In the rows, 128 means zero.
The same turns and mirrors carry the whole set onto itself, and each row onto the other rows of its family. Which rows share a family with each named row? Give them in list order.
These 15 rows form 5 families of 3 rows each.
J_947: [141 110 123 126 122 135 111 138 124 135 140 144  89 127 108 106 152 118
 127 129 152  73]
J_860: [185 106 142 122 106 134 145 146 107 135 107 137 133 142 139 129  57 129
 147 121  95 104]
J_665: [174 113 138 134 116 162 158 126 107 153 138 139 133 138 150 116  72 142
 157 116 100  84]
J_896: [118 126 118 155  83 122 146 121 136 116 110 126 106 140 106 130 111 134
 177  99  96 128]
J_899: [120 158  96 143  87 138 126 129 123 121 116 114  86 146 103 110 122 126
 158 142  88 118]
J_398: [151 127 125 155  95 130 155 141  95 134 118 123 146 152 146 119  58 115
 134 117 109  95]
J_489: [133 131  86 132  80 127 116 114 116 109 118 126  92 127 119 118 139 116
 159 113 113 140]
J_66: [166 117 134 137 132 147 106 134 122 113 139 161  98 106 111 138 110 130
 107 133 146  74]
J_562: [154  95 143 131 109 122 131 111 116 121 126 147 136 150 159 120  62 119
 113 130 104  83]
J_647: [130 142 117 129 102 145 119 134 113 111  88 128  90 167 126  96 128 119
 158 122  87 132]
J_34: [166 116 147 146 129 134 128 134 105 118 127 145 146 140 162 127  64 105
 134 138  90 109]
J_667: [154 133 151 129 115 125 120 135 130 120 163 162  97 114 114 126 143 138
 100 145 113 106]
J_369: [132 162 112 152 101 127 133 126 118 111 137 130  98 131 108 108 110 120
 184 104  92 140]
J_776: [168 129 146 129 112 153 116 117 123 122 153 156 108 125 128 114 141 139
 103 140 159 103]
J_552: [164 116 129 137 136 158 117 132  99 120 156 165  87 122 111 102 141 110
 129 143 146  96]

Which other rows belong to the same family as J_899? J_860, J_776
Which other rows belong to the same family as J_896? J_947, J_562
Which other rows belong to the same family as J_66? J_398, J_489

The same turns and mirrors carry the whole set onto itself, and each row onto the other rows of its family. Which rows share a family with each named row? Give them in list order.
These 30 rows form 5 families of 6 rows each.
J_595: [118 121 162 166 164  85 118  99 110  85 122 135 107 121 107 110 103 143
  98 123 141 114 147 124 136 126 132 150  82 114 159 123]
J_864: [150 189 148 128 147 126 168 138 117  97 134 108  75 128 158 126  92 126
 139 118 139 118 133 152 147 155 161 115 103  93  87 122]
J_637: [157 183 115 151 151  99 191 143  91 128 156 115  93 153 147 119 121 108
 141 101 144 126 109 140 134 120 154  97  98 114 119 144]
J_146: [154 134 198 170 145  74 121  72 137  89 138 148 110 107 124 108 111 122
 100 125 147 122 132 142 136 124 133 150  87 142 130  96]
J_297: [149 179 137 133 159 120 186 139 100 118 145 110  85 125 177 121 106 116
 130 117 129 118 122 158 149 149 159  97 105  91  94 126]
J_436: [123 140 163 160 176  76 116  71 141 101 149 137 130 116 122 113 123 126
 111 118 136  91 158 154 127 106 129 141  98 141 149 103]
J_154: [115 133 157 170 126  98 148  86 163  84 124 137 122 150 127  84 106 120
 109 121 136 130 134 174 109 106 135 137  89 115 133 134]
J_119: [146 115 152 161 167  91 146 103 154  94 128 114 120 133 107  93  98 133
 124 112 153 123 155 163 123  96 139 142  71 112 155 139]
J_716: [162 195 158 123 152 124 166 127 112 117 140 120  86 110 169 128 106 135
 127 116 123 113 120 159 154 153 161 106 108 107  85 110]
J_513: [147 192 151 133 158 100 186 143  77 118 153 106  92 132 166 113 120 134
  99  97 139 118 134 138 155 134 155  92 119 136 115 125]
J_702: [143 108 170 182 167  63 159  80 107 120 153 145 123 113 152  94 125  98
  89 123 135 124 117 151 134 116 128 119  93 132 145 109]
J_888: [149 203 156 160 145 122 157 157 143 124 141 143  86 153 161 137  81 100
 141 114 157 119 140 139 118 134 153 118  89 111 118 119]
J_740: [114 125 143 169 187  70 137  78 127 114 158 137 134 125 137 105 127 110
 109 118 133  95 154 157 124 101 124 127  99 133 157 114]
J_165: [107 129 145 169 175  77 127  85 139  89 144 130 121 136 121 108 114 110
 122 119 147  98 170 151 121 103 126 145  93 124 153 119]
J_507: [128 107 163 185 151  71 148  94 125  77 132 131 101 141 129  96  99  92
 114 124 163 130 144 136 125 121 131 145  82 111 143 122]
J_560: [164 133 179 149 167  89 130  82 157 113 135 130 131 103 111 100 114 157
 108 109 133 117 138 170 129  97 139 137  79 137 148 118]
J_215: [162 214 172 154 152 120 148 143 143 143 151 155  97 133 167 140  95 115
 124 111 137 115 123 148 125 134 153 111  97 132 116 104]
J_928: [137 193 149 134 146 107 177 152  90  91 140  93  77 147 151 113 103 132
 116  98 157 122 151 127 149 139 156 110 112 124 113 131]
J_80: [153 210 170 125 142 108 163 138  95 100 143 107  84 128 149 120 114 151
 108  96 144 115 141 132 155 142 158 110 117 144 107 115]
J_353: [182 200 172 123 153 113 162 126 136 144 141 118  90  99 161 127 100 134
 110  98 163 119 121 148 145 125 135 103 104 120 103  92]
J_792: [163 176 139 138 164 106 194 143 117 147 145 104  91 120 175 115  99 106
 111 100 168 123 123 147 135 120 129  86 101 100 114 116]
J_756: [114 107 145 171 180  79 141 101  91 108 133 135 119 121 126 103 112 129
  89 124 130 117 137 131 135 118 130 128  86 113 164 130]
J_660: [118 126 150 173 141  91 163  81 148 112 138 144 136 142 146  79 121 114
  97 121 120 129 118 183 114 102 133 116  96 118 138 132]
J_831: [153 108 147 164 184  82 163  96 135 128 144 122 138 118 131  90 119 128
 105 110 131 121 135 174 126  91 135 117  79 120 161 137]
J_619: [150 195 146 165 161 113 174 156 126 152 155 147  99 145 181 132  96  94
 128 113 140 120 124 148 121 130 148  98  93 117 125 118]
J_361: [165 206 142 139 128 113 158 137 120  95 139 116  78 149 119 130 106 133
 154 101 158 124 126 131 135 130 159 129  94 122 108 130]
J_382: [179 210 152 134 143 102 163 121 104 135 159 132  97 122 140 131 133 142
 131 100 130 118  99 148 146 126 159 104 103 143 107 118]
J_86: [127 124 170 161 173  79 119  88 101 112 133 146 121 104 118 111 120 150
  82 123 120 110 131 132 144 122 131 135  89 130 157 113]
J_124: [165 188 155 132 144 118 168 142 140 113 128  99  74 126 151 124  81 117
 128 100 186 123 142 136 134 125 135 115  97  98 105 111]
J_649: [130 144 174 163 130  98 138  70 163 104 133 150 134 130 132  91 121 135
  96 119 119 126 121 181 117 108 135 130  98 133 130 116]

Which other rows belong to the same family as J_702? J_637, J_146, J_507, J_361, J_382
Which other rows belong to the same family as J_660? J_154, J_888, J_215, J_619, J_649
Which other rows belong to the same family as J_864? J_297, J_436, J_716, J_740, J_165
Which other rows belong to the same family as J_86? J_595, J_513, J_928, J_80, J_756

The same turns and mirrors carry the whole set onto itself, and each row onto the other rows of its family. Which rows share a family with each named row? Give them in list order.
These 32 rows form 4 families of 8 rows each.
J_48: [129 132 135 111 156 122 122 153 127  72 143 121 103 132 116 173 103 113
 113  99 155 109 160  88  91 115 124 145 136 134 117 119]
J_89: [119 100 129 134 132 110  69 159 141  99 173 131 139 115  82 153  93 123
 128 144 133 137 150  90 100 110 129 141 127 100 113 129]
J_735: [119 104 130 154 131  96  67 151 149  87 171 131 136 115  88 149  98 123
 128 138 127 131 152  87  92 112 120 129 121  99 120 128]
J_111: [147  95 163 138 127 146 121 104 109 112 133 110 141 122 134  96  83 106
 153 143 116  97 122  94 128 118 116  91 132  91 112 129]
J_465: [105 104 113 110 120 108 117 114 123  83 172 121 105  88 100 121  64  89
 115 108 129 139 124 108  64  86 133 138 150 103 137 129]
J_528: [ 96 104 107 103 118 104 120 114 115  86 177 110  98  92  94 113  68  94
 115 112 125 131 135 105  62  99 133 127 148 108 130 118]
J_523: [132 129 141 117 164 121 123 157 119  73 142 123 113 142 121 156 114 101
 111 108 160 106 166  93 101 110 119 158 136 121 121 121]
J_21: [124  97 127 106 142 148 108  75 112 114 143 108 104 152 101 110 136  98
 130 117 126 129 121  89 120 167 146 102 116 101 135 142]
J_159: [151  97 156 136 122 156 133  94 106 123 140 112 119 125 138 110  90 116
 151 143 115  95 126  82 125 124 113  89 133 113 118 143]
J_980: [158 119 153  96 146 122 111  73 119  75 118 118 114 107  81 115 106 118
 110 125 111 124 137 143 143 157 122 119 125 104 122 154]
J_982: [105  91 112 110 113 106 125 128 118  90 173 112 114  93  96 128  65  95
 123 108 124 127 128 115  56 108 130 121 155 112 128 118]
J_551: [106 107 136 107 103 107 133 131 125  83 138 125 122 106 110 154  90 100
 121  90 139 144 157  88 113 111 174 142 144 101 113 182]
J_178: [119 109 131 107 126 147 112  83 112 117 154 108 106 147 106 110 138  92
 139 101 117 135 132  86 125 163 147  99 108  99 141 145]
J_259: [108 114 125 114  96 107 132 133 132  77 129 132 113  94 108 150  91 114
 121  96 128 134 158  77 114 106 162 148 150 101 111 172]
J_827: [117 111 126 144 129 107  63 150 144  89 167 125 135 126  87 131  90 122
 129 150 123 135 150  88  99 105 117 142 123  96 121 128]
J_608: [111 113 132 115 130 135 124  77 111 107 150  97 106 146 102  94 127  96
 139 105 123 123 128  96 118 163 143  98 105  97 146 140]
J_426: [111 117 138 107 105 110 135 120 116  79 132 136 115 100 110 146  83 113
 116 103 139 135 164  89 114 108 171 154 148  98 102 178]
J_816: [135 103 150 119 158 113 119  84 122  96 136 140 129  80 132 123 135  92
 101 151 121  88 141 101 128 106 120  75 127  99 143 146]
J_512: [164 113 148  98 151 138 105  74 125  91 138 120 116  97  86 113 122 108
 107 125 108 127 132 145 139 142 109 125 129 115 135 162]
J_344: [130 106 158 125 149 108 111  85 118 103 146 138 134  79 120 134 141  91
 107 155 126  85 155 104 123 111 122  80 125 107 144 144]
J_824: [136 111 159 126 156 108 115  78 124 101 139 137 124  84 127 115 141  86
 107 142 124  89 155 106 127 111 123  88 115  85 146 140]
J_208: [140 128 139 120 159 112 127 163 126  72 139 117 114 133 115 161 111 107
 107  88 152 116 158  93 107 117 110 149 138 126 116 125]
J_781: [135 131 137 128 160 119 113 152 118  75 140 117 105 148 114 166 101 112
 112 111 162 113 157  84  97 107 127 156 137 130 124 127]
J_403: [105 120 121 109 105 107 140 132 116  83 133 140 110 103 111 145  88 114
 118  99 143 123 159  82 116 104 157 151 152  99 111 182]
J_749: [152  90 155 132 119 155 126 100 105 116 134 110 131 121 139 110  78  99
 146 141 110  97 126  84 122 125 116  88 147 109 115 125]
J_374: [161 110 150  92 145 132 103  72 121  78 129 124 113 101  86 123 116 117
 101 113 113 122 130 140 143 150 102 126 127 113 125 144]
J_258: [105  96 115 109 119 104 123 126 131  94 177 107 114  88  97 127  77  87
 113 105 130 134 126 105  66  94 129 139 153 112 137 113]
J_871: [113 108 139 103 139 144 107  74 106 113 148 102 106 154 103 109 127  95
 139 119 126 119 137  92 120 162 150  89 112  95 142 148]
J_746: [137 119 165 119 167 104 119  91 118 103 143 136 132  88 125 125 134  85
 112 148 131  84 157 121 122 112 129  80 115 101 137 141]
J_330: [167 116 155  91 151 132 108  75 113  94 133 112 118 108  86 108 106 110
 105 121 112 128 139 144 145 147 112 126 131  99 126 150]
J_664: [121 108 112 140 138 108  67 157 136 103 171 134 128 117  78 132  92 114
 126 148 131 139 153  95  92 112 120 145 126  96 119 131]
J_39: [149 103 160 135 121 152 126  92 104 108 126 112 123 123 136 104  87 114
 152 144 112  86 130  93 117 125 103  92 137  94 117 133]

Which other rows belong to the same family as J_512? J_465, J_21, J_159, J_816, J_781, J_403, J_664
Which other rows belong to the same family as J_178? J_528, J_523, J_827, J_426, J_344, J_749, J_374
Which other rows belong to the same family as J_89? J_48, J_259, J_824, J_258, J_871, J_330, J_39

The same turns and mirrors carry the whole set onto itself, and each row onto the other rows of its family. Which rows share a family with each named row? Give them in list order.
These 18 rows form 3 families of 6 rows each.
J_912: [146 118 135 126  99 118 153 133]
J_461: [ 87 127 120 145 123 119 118 107]
J_147: [ 97 138 104 141 146 117 112 110]
J_51: [117 124 160 121 158 156 139 127]
J_908: [149 106 105 118 135 107 154 129]
J_719: [128 120 157 111 156 154 146 137]
J_309: [ 89 135 119 140 136 127 111 106]
J_760: [145 130 114 130 107 109 154 152]
J_578: [ 95 110 122 137 149 122 141  93]
J_469: [123 145 152 124 126 165 154 131]
J_820: [139 124 124 133  99 106 154 135]
J_262: [144 133 132 108 159 155 149 147]
J_53: [134 137 135 126 161 148 113 156]
J_41: [126 129 139 106 166 159 146 139]
J_364: [ 93 154  95 141 130 135 143 122]
J_793: [136 111 134 133 105 110 114 143]
J_272: [137 129  98 129 108 106 145 146]
J_509: [ 94 140 104 143 161 127 119 118]

Which other rows belong to the same family as J_820? J_147, J_719, J_309, J_760, J_41
Which other rows belong to the same family as J_793? J_908, J_578, J_469, J_53, J_364

